Turns in one plane each, and the order they were made in; the first pair answered:
sem (before -> after):
[ 1.02  0.40 -0.91 -0.80  2.06  0.17 -1.18 -0.44  0.10  0.92  0.39 -0.07] -> [ 0.99  0.29 -1.03 -1.09  1.55  0.39 -1.67  0.13 -0.40  1.18  0.08 -0.21]
[ 4.42  0.35 -0.40 -1.88 -2.94  0.15  0.34  2.32  1.74 -2.89  2.97  0.01] -> [ 1.99 -1.54 -0.22 -0.97 -4.40  1.56 -2.21  4.08 -1.45 -1.50  0.67 -1.11]
[-0.08 -1.09  1.40  2.90 -1.56 -0.37  1.67  0.51 -0.86 -3.07 -1.33 -0.73] -> [ 0.43 -0.58  1.30  2.86 -1.34 -0.75  2.47 -0.19  0.11 -3.57 -0.55 -0.31]
tiven (before -> after):
[ 0.30  2.72  0.65 -0.90 -0.43 -0.25  0.18 -0.97 -0.63 -0.88  0.23  1.11] -> [-0.81  2.12  0.29 -1.52 -0.35  0.12 -0.24 -0.14 -1.94  0.41 -1.14  0.32]
[-1.04  1.49 -1.01  2.52  3.19  1.53  1.78 -1.44  3.03 -1.61  1.15 -0.35] -> [-2.89  0.54 -2.12  1.56  3.51  2.37  1.04 -0.31  0.76  1.16 -1.58 -1.74]
[ 0.48  0.45 -0.37  1.68 -2.02  0.16 -3.67  1.16 -0.60  0.46  0.00 -0.13] -> [ 1.36  1.19  0.00  1.54 -1.90 -0.26 -3.62  0.59  0.35 -0.16  0.98  0.22]
[ 0.85 -0.62  1.32  2.02 -5.65 -0.38  3.24  3.89 -1.09 -2.94  0.19  0.83] -> [ 4.83  4.23 -1.83 -1.78 -0.78 -2.44  2.54  1.34  2.59  2.18  1.87  0.38]
Pulug (before -> after):
[ 0.84  0.38  0.15  0.90 -0.39 -0.03 -1.33  0.01  0.47 -0.38  0.05 -0.02] -> [ 0.79  0.26  0.14  0.73  0.37  0.02 -1.53 -0.35  0.53  0.10  0.14 -0.08]
[-2.28 -1.22  0.89  4.76 -0.14  3.36 -3.97 -0.97 -0.33 -0.50  0.83  1.10] -> [ 1.31 -0.15 -0.73  3.31 -4.38  1.47 -4.19  1.70 -0.49 -1.09  1.10  1.16]
[ 0.83  0.00  2.05  1.77  0.10  0.40 -0.16 -1.07  1.82 -3.66  2.68  1.70] -> [ 3.55  2.22 -0.44 -0.78 -1.27 -1.24 -1.50  0.45  2.09 -1.11  2.38  0.88]
[ 0.58 -0.89 -1.76 -1.01 -0.75 -1.16  1.69 -1.05  0.51  0.57 -2.61 -1.43] -> [-0.46 -1.62 -1.16 -0.38  0.25 -0.33  1.85 -1.98  0.54  0.40 -2.49 -1.44]
san (before -> after):
[-0.97 -2.15  1.00  2.47  1.29  0.50 -0.32 -1.24 -1.82 -3.47 -0.66  1.28] -> [-0.29 -1.38  0.98  2.51  2.48  0.43 -0.97 -2.11 -0.80 -3.16  0.14  1.44]
[-0.04 -0.55 -0.53 -0.85 -2.97  1.15 -2.80  0.71 -2.40 -0.66 -0.43 -0.17] -> [-1.61 -1.84  0.08 -0.59 -1.92  1.79 -1.43  0.20 -2.83 -0.60 -1.14 -0.35]
[-0.06 -0.32  0.73  0.68 -2.42 -0.08  0.07  0.51 -0.51 -1.15  0.08  0.99] -> [-1.24 -0.93  1.05  0.79 -1.36  0.24  0.93 -0.11 -0.59 -1.07 -0.37  0.94]
[-3.58 -1.68  2.22  1.03 -0.05 -0.75 -0.47  0.57 -0.42  1.52 -1.53  0.04] -> [-3.31 -0.65  2.32  1.09  1.63 -0.64 -0.84 -0.38  0.56  1.92 -0.74  0.19]
gozen (before -> after):
[ 0.04  0.02 -0.09 -1.28  0.62 -1.64  3.31 -0.15  1.37  0.48 -0.12 -0.83] -> [ 2.15  1.23 -0.28 -1.03 -1.05 -2.31  1.02  0.60  1.65  0.13  1.26 -0.46]
[ 0.80 -0.26  1.41  2.25 -0.09  0.24  0.22 -0.78  1.50 -3.22  2.40  1.08] -> [-0.49 -0.77  1.79  2.05  0.76  0.77  0.76 -1.28  1.24 -2.98  1.82  0.80]
[ 1.43  0.26  1.87  0.04 -0.78 -1.26  0.15 -1.18  0.93 -1.27  1.54  1.74] -> [ 0.22 -0.07  2.27  0.72 -0.02 -0.48 -0.57 -1.61  0.65 -0.92  1.66  1.75]
Now pairs of rows:
Each pair is two turns apart.
[ 1.92  1.02 -0.93  0.31  0.15 -2.68 -1.08  0.76  0.35 -0.08  3.33  0.20] -> [-1.65 -1.35 -1.41 -0.03 -0.03 -1.50 -0.81  1.74 -2.61  2.19 -0.17 -1.50]	tiven san
[ 1.40  0.72 -1.39 -2.65 -1.71 -1.05  0.70  1.36 -0.96  2.50 -2.59 -0.41] -> [ 1.46  1.53 -1.46 -2.83 -0.26 -0.64 -0.36  0.63 -0.43  3.64 -1.99 -0.41]	tiven Pulug
[-1.41 -3.60  0.99 -0.94 -1.22 -0.06  3.96  0.21 -0.77 -2.13 -2.36 -0.26] -> [ 3.95  0.61 -1.54 -3.59 -1.54 -2.28  1.85  0.88  1.59 -0.04 -0.28 -0.45]	gozen tiven
[ 2.21  1.47  0.56 -0.22 -2.45 -1.83  0.64 -0.11  1.83 -3.36  1.47  0.64] -> [-1.32  0.65  1.48  0.43  3.46  0.22  0.46 -3.34  2.31 -1.05  0.89  0.23]	Pulug Pulug
[ 0.29  0.44  0.85  0.28  0.03 -0.05 -1.71 -1.30  1.07 -0.85  2.44  1.36] -> [-1.06 -0.24  1.04  0.54  1.48  0.67 -1.52 -1.89  0.55 -0.07  1.79  0.93]	Pulug gozen
[ 0.13 -0.48 -0.51  1.58 -2.65 -0.95 -0.23  1.17 -0.77 -1.25 -0.91 -0.44] -> [ 1.63  1.15 -0.85  0.68  0.54 -1.43  0.92 -1.28  2.03 -0.92  0.77  0.10]	san tiven
[ 1.97  1.18 -1.22 -1.24  0.55 -1.29 -0.28  0.13  1.35  0.86  0.35  0.40] -> [ 0.52 -0.52 -0.90 -0.84 -2.16 -0.91 -0.04  1.92 -0.76 -0.20 -0.96  0.30]	san tiven
[-1.65 -2.35  0.84  1.77 -1.26 -0.44  2.02  1.83 -2.95 -2.48 -2.48 -0.81] -> [ 2.87  0.82 -1.52 -1.00 -2.38 -2.85  2.27  2.58 -1.20 -1.26 -1.53 -0.70]	sem Pulug
[-1.33 -0.54  1.06  3.37 -2.47  2.12 -1.33 -0.07 -0.33 -1.89 -0.36 -0.35] -> [-1.09  0.37 -0.06  2.24 -1.49  2.15 -3.30  0.06 -0.74  1.31 -0.95 -1.30]	Pulug gozen
[-0.60  0.63 -0.54 -0.07 -0.20  1.43  1.71 -0.57 -0.52  1.83 -0.98 -0.77] -> [-0.13  0.53  0.53  1.18 -0.32  1.57  2.29 -1.30  0.44 -0.60  0.50  0.22]	tiven san
[-0.16 -2.22  1.32 -0.69 -0.48 -0.55 -0.24  1.27 -1.61  2.20 -1.23 -0.72] -> [-0.47 -1.74  1.37 -0.50  2.20  0.04 -0.28 -0.63 -0.34  2.75 -0.50 -0.64]	san san
[-0.69 -0.73  0.79  0.80 -1.99  0.10  0.56  1.32 -1.35 -1.17 -0.28  0.66] -> [-0.57 -0.28  1.11  0.30  0.33  0.17  2.44 -0.39  0.26 -1.44  0.47  0.96]	san sem
[ 1.41  1.89 -0.16  0.78 -0.19 -1.37 -1.30  1.01  0.84 -0.37  0.29  0.87] -> [ 0.67  1.90 -0.47  0.60  1.39 -0.99 -1.82  0.35  0.95  0.99 -0.05  0.46]	Pulug sem
[-2.53 -0.25  0.49  0.82 -0.57  1.01  0.22  0.95 -0.32  0.22 -3.13  0.05] -> [ 1.04  2.05  0.07  0.57 -1.50 -0.71  0.64  0.53  2.18 -1.84 -0.25  1.44]	Pulug tiven
[ 0.31 -0.68  0.68  1.10 -2.01  0.80 -3.44  1.96 -2.58 -1.45  1.01  0.21] -> [ 0.30  0.13 -0.74 -0.81 -0.33  0.74 -3.99  1.81 -2.80  1.66  0.10 -0.67]	tiven tiven
[-0.75 -1.51 -0.32 -0.44 -2.13  0.13  2.33  1.75 -2.00 -0.43 -2.48 -0.47] -> [ 2.00  0.36 -0.21 -0.46 -1.54 -1.00  3.41  0.23  0.95 -2.24  0.38  0.73]	tiven san
[-3.04 -1.95  2.88  3.15 -0.43  2.38 -0.67 -1.12 -1.57 -1.89 -1.01  0.14] -> [ 1.72  1.47  0.29 -0.83  1.96 -0.48  3.77 -3.35  2.78 -1.09  1.15  0.84]	gozen tiven
[-1.17 -2.07 -1.20  0.29 -1.50 -0.17  0.42  0.51 -2.57  0.48 -0.77 -1.19] -> [-1.58 -2.09 -0.86  0.00 -0.69 -0.15  1.45 -0.11 -2.27  0.40 -0.84 -1.09]	gozen san
[-0.02  0.50  0.05  0.54 -0.03 -0.24  0.24 -1.64  0.27 -0.93  2.72  0.22] -> [-2.07 -0.94  0.30  0.79 -0.25  0.71  0.61 -1.10 -0.94 -0.52  1.03 -0.16]	tiven Pulug
[ 1.34  2.16  0.81  1.46  2.76 -0.17 -1.65 -2.64  2.74 -0.22  2.99  1.03] -> [-0.17  0.48  0.34 -0.57  3.67 -0.32  3.68 -3.01  2.33 -0.06  0.80  0.54]	gozen gozen
[-0.92  3.36 -1.22 -1.77 -0.27 -1.03  0.08  0.47 -0.13 -0.76  0.41  0.12] -> [-1.40  3.39 -0.86 -1.18  1.08 -0.66 -0.56 -0.55  0.17 -0.54  0.54  0.35]	Pulug san
[ 0.25  0.00 -2.12 -2.60  1.61 -0.11 -0.60 -2.47 -1.64  2.32 -1.03  0.16] -> [ 1.17 -1.27 -1.00 -1.10 -3.46 -0.60  0.91 -0.50 -2.12 -2.64 -0.24  1.12]	Pulug Pulug
[ 0.15 -0.04  0.67  2.91 -0.82  1.33 -3.31 -0.37 -0.11 -0.25  1.75  0.22] -> [-0.79  0.17  0.68  1.76  2.40  1.48 -0.12 -2.64  1.54 -0.12  1.93  0.69]	gozen tiven
[ 0.87  2.24 -1.68  1.13  0.12 -0.12 -2.00 -0.65  0.81  2.14  1.21 -1.74] -> [-1.12  0.99 -0.79  1.94 -0.44  0.75 -2.48 -0.40 -0.58  2.06  0.34 -1.99]	san gozen
[ 3.19  0.14 -2.65 -3.37 -1.04 -0.46  2.49  1.82  0.21  1.97 -1.56 -0.30] -> [ 1.73  0.60 -0.51  1.01  0.84  1.82 -5.52  0.33  0.12  2.66  0.65  0.04]	gozen gozen
[-1.60  0.30  0.37  0.63  3.26  0.39 -1.17 -2.17 -0.83  3.07 -0.69 -0.76] -> [-1.07  0.68 -0.23 -0.35  3.31 -0.11 -0.18 -2.09 -0.45  3.31 -0.79 -0.69]	san gozen
[-1.76 -1.99  2.15  1.21  1.57  3.12  0.20 -2.79 -2.31 -1.48  0.55  1.18] -> [ 3.13  1.99  0.06 -0.66  1.67  1.30 -2.22 -3.33  0.52 -0.02  3.19  1.44]	tiven san
[ 2.16  0.80  0.68  0.83 -1.65 -1.48  0.84 -0.44 -0.25 -3.60  0.37  2.02] -> [ 0.28 -0.95  0.65  0.68 -2.34 -0.66  1.62  0.64 -2.23 -3.07 -1.56  1.18]	sem san
[ 0.36  0.03  1.00  1.53 -3.70  0.06 -0.59  2.05 -1.67 -1.81  0.02  0.19] -> [ 2.45  2.97  0.27  0.76  0.46 -0.60 -1.89 -0.81  1.30  0.33  2.44  0.66]	gozen tiven
[ 1.21  2.32 -0.97 -1.88 -1.22 -0.79 -2.45  2.31 -2.60  3.43 -1.56 -0.55] -> [ 1.38  0.85  2.31  1.24 -3.70 -1.31  0.62  1.47 -1.14 -3.70  1.05  1.87]	san tiven
[-0.60 -0.47 -2.63 -2.49  0.68 -0.96  4.22 -0.16 -0.37  2.81 -2.08 -1.02] -> [ 2.82  2.54 -2.03  0.08 -1.49 -1.18 -4.02  0.76  0.66  2.31  1.49 -0.17]	gozen gozen
[-2.27 -1.09  3.69  3.21 -0.53  1.20 -2.84  0.71  0.15 -2.59 -0.22  1.63] -> [-0.35  1.84  0.47 -0.17  2.18  0.08 -5.47  0.68  0.76  3.54 -0.95 -0.05]	Pulug Pulug
[ 2.42 -1.54  1.14 -0.91 -1.92  0.18  0.54  2.53 -1.33 -2.80 -0.85  0.12] -> [ 1.62  0.22  0.65 -1.96  4.42  0.80  0.24 -1.28  1.05  0.84 -0.20 -0.19]	tiven Pulug
[ 3.03 -0.45  0.02 -2.13  1.51 -0.98  3.15 -1.00  1.08  0.46 -1.59  0.39] -> [ 2.25  0.21  0.80 -0.36  3.82  0.02  0.28 -2.55  1.73  0.96 -0.28  0.57]	gozen Pulug
[-3.61 -1.62  1.37  1.51  2.28  1.21  0.38 -0.93 -0.36  0.06 -1.32 -1.03] -> [-0.80 -0.21  0.95  0.12  2.06 -0.57  3.55 -1.71  2.14 -1.90  0.33  0.10]	tiven gozen
[-0.46  0.79  0.00  0.47  3.70  0.48  1.44 -2.87  1.67  0.46  0.41 -0.29] -> [-0.70 -0.80 -1.02 -1.57  0.14 -0.26  4.31  0.18 -0.42 -0.02 -2.27 -1.40]	tiven gozen
[ 3.52  1.69 -1.40 -2.97 -1.99 -2.27  0.97  2.06 -0.05  0.44  0.17  0.26] -> [-3.30 -2.90  2.21  1.00  0.70  1.35  1.37  0.17 -2.48 -0.94 -1.49  0.23]	Pulug tiven
[ 0.06 -0.80  2.03  2.29 -1.48  0.53 -1.86 -0.20  0.01 -2.68  0.34  0.74] -> [ 2.17  0.63  1.41  1.15 -1.93 -0.68 -1.01 -0.22  1.30 -2.77  1.03  0.85]	sem sem
[-2.56 -2.44  0.41  1.38 -0.21  1.60  0.69 -0.75 -0.58 -1.95  0.32  0.44] -> [ 0.82  0.42 -1.75 -1.87  1.12 -0.31  2.37 -1.53  1.81 -0.35  1.31  0.55]	gozen tiven
[ 1.44  1.05  1.01 -0.78  1.36 -0.37 -1.26 -1.86  2.41 -3.33  0.53  0.64] -> [ 0.25  0.11  1.44  0.33  1.23  0.47 -3.21 -1.83  1.51 -3.17  0.28  0.53]	san gozen
[-0.44  0.22 -1.00 -1.85  1.33 -0.72  4.89 -1.72  0.91  0.46 -0.35 -0.72] -> [ 2.20  1.42 -1.60 -1.89 -2.40 -2.01  3.32  0.63  0.73 -0.67  0.28 -0.37]	gozen san
[ 1.26  1.73 -1.86 -2.64  0.89 -1.97  4.38 -0.90  0.73  0.35  1.09 -2.43] -> [ 0.21 -0.31 -0.23 -0.18 -3.97 -1.31  3.11  1.94 -1.84 -2.83  0.35 -1.89]	sem tiven
[ 1.10  0.22 -0.30  0.16 -2.98 -0.07 -2.30  0.57  0.78 -1.94  1.04  0.85] -> [-0.14 -0.09  0.79  1.07  0.06  0.84 -2.13 -1.88  1.53 -2.07  1.82  1.30]	gozen sem
[ 0.24 -1.11  2.49  3.55 -3.11 -0.67 -1.59 -0.82  0.39 -2.51  3.04  1.13] -> [-2.33 -2.70  2.94  3.78 -1.72  0.27  0.46 -1.04 -0.67 -2.50  1.46  0.67]	san gozen
[-3.45 -3.06  2.44  1.28 -0.35  2.29  0.11  0.77  0.83 -0.46 -1.14  0.13] -> [-1.83 -2.26  1.70 -0.72 -1.03  0.77  3.95  0.38  2.14 -1.41 -0.99  0.53]	gozen sem
[-0.77 -0.58 -1.95 -0.48  3.69  0.76  2.32 -1.99 -1.08  0.24 -0.23  0.30] -> [ 2.62  1.95 -2.95 -0.97  1.86 -0.51 -0.77 -0.99  0.19  0.47  1.77  0.62]	san san
[-0.64  0.09  0.41  2.81 -0.31  0.98 -0.70 -2.71  0.58 -0.52 -0.84  1.20] -> [ 0.95  0.24 -1.01  1.03 -2.98 -0.54  1.47 -0.86  0.39 -1.07 -1.65  1.07]	gozen Pulug
[-1.85 -1.01  0.10  1.68 -1.59  2.01 -1.39 -0.67 -1.46 -0.18 -1.98 -0.53] -> [-2.44 -1.21  0.00  0.92  0.53  1.86  1.11 -2.18 -0.56  0.22 -2.26 -0.46]	gozen san
[ 0.21 -1.21 -0.23  1.15  1.16  1.12  0.96 -2.03  1.77  1.90 -1.06  0.46] -> [ 2.51  0.26 -0.78  0.88 -0.54  0.36 -0.96 -0.87  2.05  1.84 -0.17  0.60]	san san
[-1.14 -1.89  0.40  2.00 -1.59  1.64 -1.37  0.66 -0.05  1.25 -0.31  0.50] -> [-0.29 -0.39 -0.03  1.02  1.65  1.05 -0.27 -1.66  2.03  2.14  0.76  0.96]	sem tiven
